One turn or mirror swaps these rows in pairs. Which row does each one swap with?
The rows were stretched afterwards, more along some directions than others.
Runo: [-4,-15,14,-27,-15,4,-6,2,10,4,-7,-7,-2,30,24,-15,-2,2,0,-2]
Pabu: [9,8,-12,6,0,-8,-4,-8,5,-5,-11,-22,-1,-13,-21,31,19,-24,5,6]
zasen: [8,-8,4,-15,-25,14,-9,-13,0,-8,0,-31,-11,10,-5,-14,-6,-12,7,-18]
zib: [0,4,-19,-2,7,11,0,2,-5,0,-8,-1,1,-17,-6,2,14,-22,-4,2]
bav: [6,-16,-12,-18,-2,8,4,-1,-7,-3,-8,-11,2,10,11,14,4,-5,1,13]
mige: [7,-6,11,-10,-36,19,-14,-11,-2,1,1,-26,-7,3,-13,-23,-16,-5,2,-10]
mul: [-1,13,15,-13,-8,0,-1,-4,12,-5,-5,-24,5,-9,-20,-10,-5,-10,9,3]
lita: [-1,11,-18,7,-4,-13,0,-12,-3,-9,-8,-21,-1,-2,-25,23,17,-20,-6,6]
Bodu: [2,15,-21,6,10,9,-1,-12,-2,-1,-12,-14,5,-23,-17,6,20,-24,-6,4]
pera: [4,0,4,-7,-33,9,-29,-13,-7,7,3,-5,14,-5,4,-26,-5,-12,-11,11]
Poda: [8,-8,-7,3,-19,2,3,-2,-4,4,0,-13,0,2,-7,-13,-17,0,-1,7]
tilep: [3,10,-13,-1,8,7,3,4,-1,6,-9,-7,1,-19,-16,10,19,-19,-4,-1]
tus: [7,3,3,5,-14,-8,-7,1,12,14,-8,6,-6,7,3,-6,7,-2,0,-1]
mulo: [9,-9,9,-17,-18,10,-16,-6,-10,0,-2,-9,9,7,12,-7,-9,-1,3,8]
kozu: [-6,10,-15,-1,6,10,4,4,0,2,-9,-7,-4,-9,-9,8,7,-11,-10,12]
Rolol: [3,8,15,-12,-5,2,2,3,6,-9,-2,-6,1,-9,-10,-14,-14,-6,6,-5]
nef: [8,-8,5,-8,-15,11,-8,-6,-7,9,-8,-14,8,6,2,0,-9,-3,2,6]
zosom: [9,-11,11,-15,-30,19,-13,-5,-2,7,2,-30,-2,8,-3,-17,-2,-11,1,-8]
tovon: [9,-2,3,-8,-34,13,-19,-12,-1,6,0,-33,-4,-2,-24,-14,-6,-11,-4,-6]
Galuf: [0,15,-26,-1,14,6,5,-5,-2,-2,-11,-18,0,-19,-17,18,24,-22,1,4]
kuz: [4,6,-12,12,-8,-6,2,-7,6,-10,-13,-21,-18,5,-13,27,9,-8,-5,6]
zope: [5,-7,13,-13,-23,16,-16,-11,-4,13,6,-22,7,2,-22,-12,-2,-15,10,-6]
Fanor: [10,-11,9,-13,-35,18,-17,-8,-4,1,5,-20,-5,1,-3,-23,-14,-4,0,-18]
geb: [5,-7,5,-15,-14,13,-8,-6,-8,14,-5,-9,13,1,9,-3,-7,-6,0,6]
Zuke: [3,5,-8,3,-11,-1,-2,-8,7,-5,-11,-33,-15,13,-11,29,10,-11,-2,10]
Suna: [2,2,19,-14,-13,0,-6,4,11,-1,-6,-14,4,-8,-14,-11,-7,0,6,8]
zagu: [1,12,21,-8,-11,-4,-6,4,6,-5,-4,-6,8,-12,-14,-12,-11,-10,3,5]
sed: [19,-10,-14,3,5,-5,-10,-16,2,-14,-2,9,3,-6,12,7,15,-21,11,-4]
rus: [-4,-13,-8,-10,-1,3,-4,-7,7,-9,-10,-2,-5,25,29,-6,6,-8,-1,1]
kub: [1,2,-2,0,-13,-7,4,0,9,12,-6,4,-6,11,1,7,8,1,-2,3]
tenak: [7,14,-10,17,1,-9,-11,-6,12,0,-13,-28,-3,-1,-21,20,19,-21,6,16]
peror: [6,-10,-10,-3,-22,4,8,-3,1,9,-5,-14,-3,2,-15,-8,-13,-1,-4,16]
fof: [-2,2,-24,-4,4,6,2,2,-3,-3,-13,-8,-2,-17,-9,7,19,-12,-8,7]
Vozim: [15,-9,-10,3,0,-3,-9,-13,0,-18,3,13,2,-6,12,-5,2,-22,10,-18]
Zate: [11,-5,8,-1,-14,-5,-3,3,16,21,-9,2,-10,11,-2,2,6,4,1,-6]
Repor: [9,19,17,-2,-5,-2,-9,-9,8,-3,-7,-17,11,-21,-24,-6,-1,-12,5,0]
lufi: [-6,-12,1,-7,-2,1,1,0,12,-2,-7,-1,-6,28,25,-8,-7,-6,-1,-5]
dom: [-2,4,1,-1,-30,10,-25,-9,-9,9,5,-3,14,-5,-1,-16,-11,-12,-15,13]
zoli: [3,-3,4,-14,-26,11,-16,-10,0,0,-1,-23,4,-8,-14,-23,-1,-22,3,-14]
suda: [5,-6,-7,-10,-25,10,4,-6,-8,7,2,-6,4,-2,-9,-12,-10,-3,2,7]
misop: [10,-4,-5,3,-3,-10,5,-3,12,-13,-10,-23,-13,11,-1,23,16,-14,3,-2]
rusaf: [1,6,-19,-9,10,11,2,-5,-5,-5,-11,-10,-7,-7,2,10,24,-21,2,6]
Nobo: [12,0,-8,4,-19,5,11,-8,-8,-2,-3,-9,-1,-7,-9,-9,-4,-8,1,2]
kol: [-3,-9,4,-5,-9,0,-3,-4,10,1,-13,-7,-3,23,19,-10,-1,-4,-2,-6]
zofub: [16,-13,-13,0,7,0,-5,-12,1,-7,3,11,5,-3,10,10,14,-20,11,-6]
dipo: [6,-9,4,-11,-12,9,-8,-1,-8,5,-2,-8,7,7,10,-6,-15,-5,0,-2]
Ruzet: [2,-1,-13,10,-10,-7,4,-4,10,-12,-9,-20,-17,11,-3,24,4,-6,-7,8]
nufil: [2,8,17,-19,-10,2,-1,-5,5,-11,-5,-18,1,-2,-6,-11,-6,-10,11,9]
bamik: [-2,-9,-5,-9,2,-4,6,-7,11,-8,-12,-1,-2,16,25,-7,2,-12,2,-10]
Ririp: [10,-9,-8,0,-21,7,0,-5,-2,7,-1,-6,2,-4,-7,-16,-12,-6,5,12]
lil: [5,5,14,6,-19,1,1,1,11,20,-6,-1,-6,12,2,-3,7,1,-2,0]
Fofol: [11,-1,-11,9,-3,-8,0,-10,14,-8,-11,-26,-15,5,-18,28,14,-15,4,1]
rodad: [-2,4,3,-8,-31,3,-21,-11,-9,4,6,-4,17,-4,-1,-22,-7,-11,-17,7]
Dafol: [1,11,15,-8,-8,-3,5,4,10,-4,-4,-16,6,-12,-21,-9,-8,-11,3,4]
tesug: [3,-8,9,6,-9,-3,-4,4,19,19,-4,-1,-10,22,10,-9,0,3,2,-4]
Niso: [15,3,6,-3,-17,9,-22,-10,3,1,-1,-27,3,-6,-17,-26,3,-22,17,-14]

Ririp pairs with tus
lita pairs with zope
Vozim pairs with dom

One turn or mirror swaps these rows in pairs. Which row does each one swap with?
The rows were stretched afterwards, more along some directions than others.
riki: [4,-12,-9,17,23,2,5,18,12,5,-25,-16,1,8,-2,7,10,2,4]
Zizo: [2,1,-13,-3,0,-3,8,-11,2,-10,-4,1,8,-3,11,9,2,0,2]
pepus: [-3,6,-5,15,15,4,9,-9,13,-6,-26,7,6,4,-5,-3,10,10,6]
Rokim: [1,2,-10,-3,-2,-3,8,-9,0,-12,-4,0,8,-3,7,9,2,-6,1]
Faras: [3,-22,-2,12,14,4,7,-2,7,13,-7,9,16,-7,2,-6,15,-5,13]
tonaz: [3,1,6,14,11,-1,5,7,1,1,-9,-3,12,11,-13,-11,10,0,7]
pobo: [-3,-21,-1,-4,12,24,0,4,10,0,-2,-2,11,-6,-2,11,12,-14,3]
Zoduk: [-3,-21,1,-3,9,24,-3,3,11,1,-4,-1,10,-5,0,10,12,-13,4]
Temol: [2,2,7,14,7,-3,2,7,-1,2,-6,-2,12,9,-9,-8,10,1,7]
nin: [13,5,-12,1,23,10,10,-7,9,11,-5,7,6,-5,13,3,2,9,9]
Zos: [2,-12,-16,-2,0,7,15,-4,16,-3,-6,1,4,11,-5,8,8,-6,1]
vizam: [-3,4,0,-4,6,17,4,5,0,-10,12,-7,11,11,1,5,-2,-6,5]
sak: [-9,-12,-27,12,29,15,33,-11,18,6,-6,11,14,11,1,16,22,11,27]
Lisok: [6,-24,-5,12,18,5,7,-4,6,12,-4,8,15,-6,0,-5,16,-7,13]
fasus: [0,-13,-15,-5,-1,9,13,-6,15,-1,-8,0,3,10,-2,9,7,-7,0]
kenif: [-12,-11,-24,12,32,12,35,-13,18,11,-7,7,15,15,0,13,20,12,29]
riv: [-12,-12,-24,11,31,14,35,-13,18,14,-8,11,14,13,7,15,24,14,32]
lusi: [1,-8,-8,18,27,0,7,14,12,7,-26,-17,4,12,-2,4,9,6,6]
kebam: [-6,-19,-19,2,40,14,30,-20,22,23,-3,11,18,5,8,7,26,8,34]
bot: [-5,3,0,-3,1,17,3,4,2,-11,9,-8,10,12,-2,7,3,-6,3]
tes: [3,-1,8,14,11,-4,2,8,-1,-1,-10,-8,14,8,-13,-10,3,-2,3]
Vab: [3,-11,-13,-4,-3,8,9,-3,14,-5,-7,-2,0,10,-4,7,5,-7,-4]
Lasi: [-2,-11,-13,3,15,0,13,-9,1,2,0,22,13,-8,4,0,3,10,11]
kekab: [14,6,-13,0,20,11,9,-9,7,9,-2,8,5,-6,12,4,1,8,8]
zunot: [-1,2,1,-7,9,20,4,2,-1,-12,11,-11,13,9,-4,4,-1,-10,5]
kenar: [6,-23,-7,15,19,4,11,-1,11,12,-9,8,18,-7,-2,-7,18,-6,14]
Bobe: [-1,-23,-1,-2,13,25,-3,4,12,-3,-3,-4,7,-2,-4,8,12,-15,1]
dol: [3,-11,-9,17,24,4,5,18,11,8,-26,-15,2,13,1,7,10,4,8]
Vata: [1,-3,7,11,11,-2,6,1,0,2,-6,2,16,9,-13,-9,8,2,12]
danul: [-2,1,2,-8,5,18,1,2,-1,-12,10,-11,12,9,-1,5,-7,-7,2]
rir: [-8,-16,-19,-1,39,18,31,-10,17,24,-1,10,12,8,14,6,22,9,36]
kep: [-10,-13,-26,8,28,16,32,-8,17,11,-4,10,13,15,4,15,22,12,31]
repu: [-5,-14,-3,-1,3,12,0,-2,1,-8,-16,-2,2,1,-4,9,-8,-10,-7]
nufo: [5,-10,-14,-4,-1,6,10,-2,15,-5,-6,-3,2,9,-4,5,5,-6,-3]
fega: [-8,-12,-26,12,30,14,33,-9,17,10,-5,9,12,9,2,13,19,10,28]
sus: [15,6,-12,0,21,12,8,-4,8,7,-4,3,5,-6,12,7,-1,5,6]
vufa: [-1,-13,-7,18,24,1,7,15,14,9,-31,-14,2,13,2,6,15,7,8]
kez: [1,-1,8,11,7,-4,2,9,0,1,-6,0,12,9,-12,-6,11,-1,10]
dul: [13,7,-13,-1,21,12,11,-10,8,9,-2,6,6,-6,11,5,-1,6,9]
Zus: [-4,-21,-2,-3,13,25,0,4,9,0,-8,-4,8,-5,0,9,11,-13,3]
siti: [1,-20,-4,7,29,6,10,11,13,20,-25,-14,2,12,5,-1,13,-4,14]
defo: [4,-2,6,10,11,-1,4,7,-2,-2,-5,-6,14,9,-13,-12,8,-4,8]
mem: [-6,0,-2,-6,8,18,10,-3,1,-10,11,-5,16,9,-5,7,0,-6,7]
tof: [-3,10,-5,14,9,3,6,-6,12,-10,-21,6,4,4,-4,0,12,10,1]
nad: [1,5,-12,1,-3,-4,8,-13,1,-10,-6,2,6,-1,9,9,3,-1,0]
tadu: [-12,-11,-23,13,29,15,31,-9,19,9,-5,8,14,13,2,12,22,10,28]
sezo: [3,-11,-6,19,23,-1,4,15,12,8,-27,-16,3,9,-2,6,14,2,6]
Vabeg: [4,-11,-10,19,21,2,5,15,11,3,-28,-16,3,10,-3,8,9,2,2]
lobuv: [-1,9,-3,14,14,3,8,-4,11,-9,-22,7,6,1,-4,-4,9,8,4]
Pagib: [3,-23,-4,14,17,5,9,-1,7,13,-9,6,17,-5,0,-7,13,-8,11]
vuf: [1,-20,-3,-2,14,26,-2,5,12,-1,-5,-7,10,-6,-1,11,11,-16,2]
Nub: [-2,2,-2,-8,3,18,5,2,-1,-11,13,-11,11,9,0,8,0,-10,2]
nepon: [0,-20,-5,12,31,8,9,1,20,16,-28,-16,7,12,2,-2,11,-4,9]
lalo: [3,-23,-5,13,18,3,11,-2,5,13,-10,8,16,-8,3,-7,15,-4,14]

repu pairs with Lasi
nepon pairs with kebam
rir pairs with siti

